The rows of X fall into 4 groups, which share some directions, and each row is roughly a mix of its group's hidden directions.
X:
[[ 41  -6   2   2 -17  -3  16 -33 -19  -6 -21  48]
 [ 20 -20   1 -17  35  -4   5  49  -6  33  25   0]
 [-32  -2  32 -16  30  -4  51  19   6   5   3  15]
 [ 50   5  -1 -12  -2 -22  10 -22 -42  19  13  23]
 [-15  17  14  16  -4   6 -29  18 -60  15  24  -2]
 [-27  -3  29 -12  35 -13  45  27   7   6   9  21]
 [-42   2  17 -10  -1  15  -8 -18 -51  22  25   0]
 [ 14  21  10 -39 -27  15  16  36  27  21 -22  10]
 [ -1  23  -6  26 -21 -17  42 -31 -15  31  21  14]
 [ -4   0  26  -3  28  -5 -31  -1  16 -56   0 -26]
 [-15  -7  21 -31 -26 -25  32 -20  42  -3 -17  -5]
 [ 28 -15 -15  -3 -39   2   5 -24 -20  43  23 -19]
 [ -4 -14 -28 -44   9  15 -23 -34  15 -21 -24  18]
 [ 32   0 -31   3 -23   5 -59 -13  -2 -12  -2 -15]
 [ 19 -15  16 -32  24 -25  33  -3  40   6 -20 -16]
 [-12   2  10  34 -41 -18  11  35 -22 -28 -11 -19]
 [ 17  25  15  16 -28  18 -13   4 -16 -14 -32  48]
 [-17 -18 -19   5 -15  24 -46  16  32 -20  -8 -30]
 [  8  47 -10   6  11 -10  51  11   0   8 -23  23]
 [  6  18  -2  31   2  33 -36   9 -50   5   7  13]
 [ 10  11  20  16  18  13  11  29 -20  -5 -54  29]
 [-21 -46 -10 -15  25  23 -15 -22  10 -14 -19 -33]
 [-20 -20  16  -5  25  25 -19  -9 -27  -7  13 -52]
 [ 13 -25 -16 -30  14  -8  30 -15  53   0   4 -20]
 [-12   5 -11   5  27  23 -28  15   2  59  21  -8]
 [ -4  24  25 -41   4 -25  25  10  45  -4  -9 -14]
 [  6   9 -24 -15 -15 -17  16  12 -19 -23 -34  52]
 [ 12 -21 -19 -18  -6  -6  28 -22  56 -17 -22   8]
 [-17  24 -16  -1 -19  13  35   1  -1  49 -15  30]
 [-12  10  40  -3  39   3  -1   8   6 -45 -31   1]
 [-29  17  27   6 -15 -15  23  -7  23 -44   3 -34]
 [-34   7  28 -38 -20  -8  35 -25  18  -1 -19  -9]
 [ 34  -6  22  -6  15   2 -28 -17 -23 -48 -22 -14]
 [  4 -16 -59   5  -7   7 -38  19  -8 -20 -17  -6]
 [ 30 -25 -22  -4 -32   7 -49  -2   6   6  21 -22]
 [-32 -13 -12  -7  29  26 -33 -24  18  31  15 -23]
 [-30  28   4  48  15  -5 -22  -1  -6  11  35 -19]
 [ 12  24 -29  47  18  24 -37   7  -3  10  15  -5]
 [ 13 -29 -39 -33 -13 -12  45 -12 -10  13   3  10]
 [ 31  20 -29 -31  30   2   2   2  -7 -28  34  21]
 [-10 -22  -2 -29  38 -10  22   7  23  -5  23 -44]
 [-20  26  -6  28  31  28   3  13   2   7  25 -45]
 [  4  54   5  38   9   4 -20  35   4   9 -14 -13]
 [  4   7 -17  18 -11 -27  41 -12 -19  26  35  31]
 [ -9   3  14  37 -43 -21   6  33 -20 -25 -17 -12]
 [ 26   3 -27   5 -18   9 -60 -16   3 -22  -9 -15]
 [ 33  37  -8  -1  33 -14  -5  16  19  43  16   1]
 [  7  18  24  41   7   8 -44   7  11   5  18 -36]
 [-29  38  -5  11  -3  24 -14 -20  39  -1 -32  20]
 [-21 -33 -11  -5  13 -21  11  25  -4  12  37 -44]
 [-13  23  14 -42  -9  12  21  20  25   7 -38  24]
 [-21  20 -22  16   2 -16 -13   0  48  26  26  29]
 [-11  44   0  55  15 -20  10  -5   4  12  21   9]
 [-29   0  34 -10  34   2  48  16   5   7 -19  16]
 [ 35  -5 -27  42  -7  10 -40  14 -18  -9  15  14]
 [ 33 -13 -14   2 -30   6 -59  -4   7  -6  15 -18]
 [-21 -16 -30  28  33   5  21 -18 -27 -18  34 -11]
 [ 11   0 -18  27  23  41 -26   6 -37  25  20  -6]
 [ 19  65 -12  17  -1  18   3 -18  -7   5  16  23]
 [  2  -3  30 -11   7   2  31   5   7 -11 -59  28]
 [-15  27  -6  31  -7  23 -29  16 -26  31  34  11]
 [  8 -32 -11 -18  28 -15 -21  45  -7 -35  11  10]
 [ -9  12 -12   3  29  18 -26  13  13  60  11 -16]
 [  9  31   0   4  -5   2   3  29   9 -29 -35  49]
 [-12  24  16  32  -8  -9 -40   9  49  -2  15  -6]
 [  1  10 -37 -28   5   1  47  10 -40   3 -17  -6]
 [-10 -38  10 -26  31   8   6 -44  29  12   0 -15]
 [ -4  32 -23  47  35  13 -17  23 -12   0 -17  11]
 [-25 -48   9 -17   3   9  12 -18  11 -30 -28 -29]
 [ 31  14  33  -9  26 -29  27 -19 -34   0   8  19]
 [-15 -31 -39 -33  17  16 -24 -29   8 -19 -14 -13]
 [ -8 -16  45  30 -29 -10  12   0  10   9 -44  -7]
 [ -5  21  29  -2   2  24 -23 -14   8 -14 -43 -42]
 [-10  -8 -27 -45  32  28 -24 -26  21  -1  -8   4]
 [-17  30  11  59  19 -19  -8 -11   4  -6  19  20]
 [-52  32 -19  16  37   2  10 -16  11   7  -1 -18]
 [-34   7  49   6 -28  -7  11   7  28 -19 -24 -11]
 [  1 -23 -21 -23  -8 -45  14  -2  31 -17  30 -25]
 [ -9 -31 -43   2  -9   3 -32  38  23  -5  18  11]
 [ -9  20  15  37 -24 -12  18  30  -5 -27 -20 -37]
 [ -5 -60 -20 -32  21 -17   1  -8   7  -4   0 -25]
 [-35   1  29  -1  26  -4  58  16  -2   2  -5  12]
 [  9   6  27  -5 -35   5  13  -5  11 -19 -53  31]
 [ -6  -1 -24  -1 -20 -42  32 -19  -5  20  11  43]
 [ -8 -25 -15   6  -6  33 -48  -3 -24  20 -19  29]
 [ 36 -23  -4  -1 -23   6 -58  -2  16   6  15 -16]
 [ 16 -49  41  -9  25  12  -4 -17 -22  17   7  14]
 [-12 -10 -12  31  29 -27  10 -40 -34 -22   5  13]
 [  3  26  16 -35 -15   9  13  26  25   2 -42  29]
 [-37  24  -5  -1  20   9 -19   1  19 -35 -30 -35]
 [-43 -18  24  -4  -3  -6 -12  28  21 -28  -8 -39]
 [-32  -2   4 -13  12 -15   0  33  17 -27  29 -44]
 [ 17 -24 -18   3 -12 -36  13 -37  36  15   5  29]
 [-11 -14 -11  34  28 -26   5 -39 -33 -24   8  13]
 [-27  46 -16  40  32   4 -15  16  -9  -1 -11   6]
 [ 14 -25  -8  -4 -29 -19  17 -11 -26 -53 -10  19]
 [-12 -17  26 -51 -17 -19  37  -8   3 -15 -19  11]
 [ -2 -66 -21 -11   9  -4 -19 -30 -10  12  -1  -2]
 [-28 -22 -16  -9  26  -5 -18  27   6  10  33 -44]
 [ -5  18 -14  19  33  36  10  23 -24 -14  11 -41]
 [ 13  46   8  26 -27 -16   0  45  -9  10  -7  13]
 [ 13 -15   7 -11 -25   5  47 -23 -43  14  18 -11]
 [  6  41  22   9  19  24   0  33   4 -28 -35  10]
 [-45  -9  30 -11  -3  19   3 -35  35   1 -17 -18]
 [ -7  -8  32 -19 -31  13  11  34 -10  -7  13  48]
 [  6  46 -17  13  10 -15  44   8   5   1 -23  32]
 [-22 -19 -32  -9  31   4 -13  29  -1 -40 -28 -13]
 [-22  -6  31  -5 -20   7  19 -20  23 -34 -44 -11]
 [  2  -5  21  23   4  -9 -65 -15  -9 -10  -5 -28]
 [  1  32  24  55  28 -14 -21 -16   2 -10  -3  -6]
 [  5  -5 -35   3 -14 -24   1  12  10  42  44  25]
 [-35   4  19 -12  32  -8  53  24  -1  12  -6  11]
 [-17  13 -13 -19  50 -15  22   6 -23 -32 -27   3]
 [ -6 -28 -45  -5 -18   8 -36  38  16   4  15  -5]
 [ -1 -12 -17 -33 -13 -47  14   2  32 -20  28 -17]
 [ 11 -10 -22 -55 -11  17   0  10  11  12 -31 -33]
 [ 12  13   4  24   2  12 -35  33 -49  19  21  -1]
 [-16   4  17 -12 -22 -13  33 -20  44  -7 -41  -1]
 [ 20  49  14  35  -8  18  15 -31  -2  19  -9  17]
 [-15  -4   1 -20  19 -14  37 -18  54   4 -16 -19]
 [ 21 -11  -9  12 -14  10 -40  11 -40  12  44   1]
 [-14  -1 -43  15 -37   5  -3   4  18  47  17   0]
 [ 20 -35 -14 -15 -20  -9   6 -16 -26 -41 -16  33]
 [ 23  10 -19  -8  27 -18  -5  29  -2  44  39   2]
 [  5  23  14  35  -4  45 -33  -4 -25  27  -3   3]
 [ 18 -16 -26  -3   0 -17  20 -16  60 -19  -6 -19]
 [ 11 -22 -24  43  -3  36 -14 -10 -38   0 -14  15]
 [  3  48   5  -8  13  20  16  31  16 -11 -43   9]
 [ 15 -35  16 -40 -31 -15  29 -18  24 -13 -10   0]
 [ 22  -8   2  49   9 -12 -37 -20  34 -13  13   1]
 [-14  -1 -24  11  -8 -15 -27 -17   5   8  59 -27]
 [  4 -29   5  33 -11 -26 -45 -28  -8  -1  31  -3]
 [  7 -29  -7 -24  31  28 -11 -51  10 -14 -11   7]
 [-38   5  20 -37 -17 -16  34 -27  24  -8 -16  -3]
 [ -9 -49   2  -7 -15  12 -46  -6   0  -5  32 -19]
 [ 15  29 -19  18  11 -17 -14  32 -14  32  45  -2]
 [-36  10  20  -1  19  -7  58  17   1  18  -2  15]
 [ 18 -29 -15 -57 -27  13  11  10   9  18 -10 -14]
 [  5   8   1   8  -4 -27  48 -21 -20  24  37  25]
 [  3   4   8  34   3  -1 -66   0  -4 -15   3 -25]
 [ -4 -22  57 -21 -19  13  -1 -22 -22  18  -7  21]
 [ 16 -16 -17 -12   7 -11  27 -15  60 -19 -23   3]
 [ 11 -23 -13 -18  -5   0  27 -28  54 -13 -23  12]
 [ 19 -13 -14  13  28  14 -27  27 -41  21  30  13]
 [ -3  -4  26  41   8   6 -41  -7  22   4  34 -26]
 [-17 -18  -6 -25 -12 -24  29 -32  49  -8   0 -13]
 [-11 -17 -38   0  -1  17 -48  20  21 -27 -16 -15]
 [-31  36   3  -5  30  -1  42 -16  -1   5 -29  22]
 [-19  -7  13   2  28  35  -8   5 -23  -6  17 -54]
 [-26  -6 -29  30  34  13  24  -5 -21 -24  33  -1]
 [-15  13  36  27  28  28  -7   2  32   6  24 -28]
 [  7 -11  59 -16  -8  24 -13 -15 -35  12  -2  15]
 [-17  29 -20  21 -12  18 -45   2  30 -17 -29  -5]
 [  2  35 -21  19  12   4  53  12  11  27  21  -9]
 [-24  12  23   1  14  14 -21   5 -51  29  31  -6]
 [-29   1 -30 -20   1  23 -49 -34   8  -7  -4  10]
 [-20 -17 -14  10  -5  21 -44  17  33 -24 -14 -31]
 [ 13   5 -12  32  24  40 -16  17 -42  11 -15  19]
 [-20  -8 -24  -7  34  12 -33   9   9  37  25 -28]
 [-26  -2  37 -15  25  13  47  15   1  10 -27  13]
 [-40  18  13   1   3  11 -20  -7 -51  19  30  -2]
 [-37  46 -32  36   0   2 -14 -12  15  -7   0  -7]
 [ -8  20 -24 -29   6  14  59  18 -11  21  -3 -11]
 [ -3 -65 -23 -21  18  -9  -9 -22  -5  10   9 -12]
 [-30   6  32  -4  23  -8  56  13   5  11   8  21]
 [ 21 -50   7 -16 -22  12 -16  32 -10   7  19 -30]
 [-21  20  25  50  13 -21 -15 -11 -20 -14  16  26]
 [  9  32 -37  25   8 -15 -30  27  18   0  32 -15]]

Here is one row of each group, with its name. Which group are the others in?
[  3 -30   1 -60 -18  21   3  14 -20  -1 -18 -15] => <29>
[ 16  17 -29  12   3 -17 -19  23 -23  35  44  12] => <48>
[ 31 -22  18   9  35   2 -21  32 -31  14   7  28] => <53>
[ 44  -6  -2  -2 -15   5 -43 -27 -22 -28  -5 -21] => <103>

[ -4  -6 -19   3  22  -5 -49  34  24 -35  -7  13] => <103>
[-11  18  -4  14 -39  27  12 -34   9  41 -16 -15] => <103>
[ -4 -26   0 -36  34 -16  24  16  25  -7  13 -38] => <48>
[-30  49  14  38  23  15  -8  22  -4  -2  12 -11] => <29>
[  4   4  -5   7 -51   4   0 -28  29 -24 -30  26] => <53>
[ -6 -24  10 -36 -14  -2  39 -12 -21 -35 -30   8] => <53>
[-11  -9  -5  -1  22 -28  22   3  18  -3  31 -57] => <48>
[ 16 -31  -6 -18 -42  -8   0   9  27   3  13  46] => <29>
[ 31  21  20  -4 -28  -3  -1  31  19  -6 -25  44] => <29>
[  4  16 -22   3  -4  -1  63  15   7  17  21  27] => <29>
[  5 -35 -50 -11 -11   3 -32  33   7   8  15  -4] => <103>
[  1   6  25 -17 -10 -11  28   0  22 -27 -52  25] => <53>
[  2 -43  -1 -36 -14  23  13  21 -19  18   2 -36] => <103>
[ 28  -5  14  -9 -23 -24  32 -17   4 -38 -34  20] => <48>
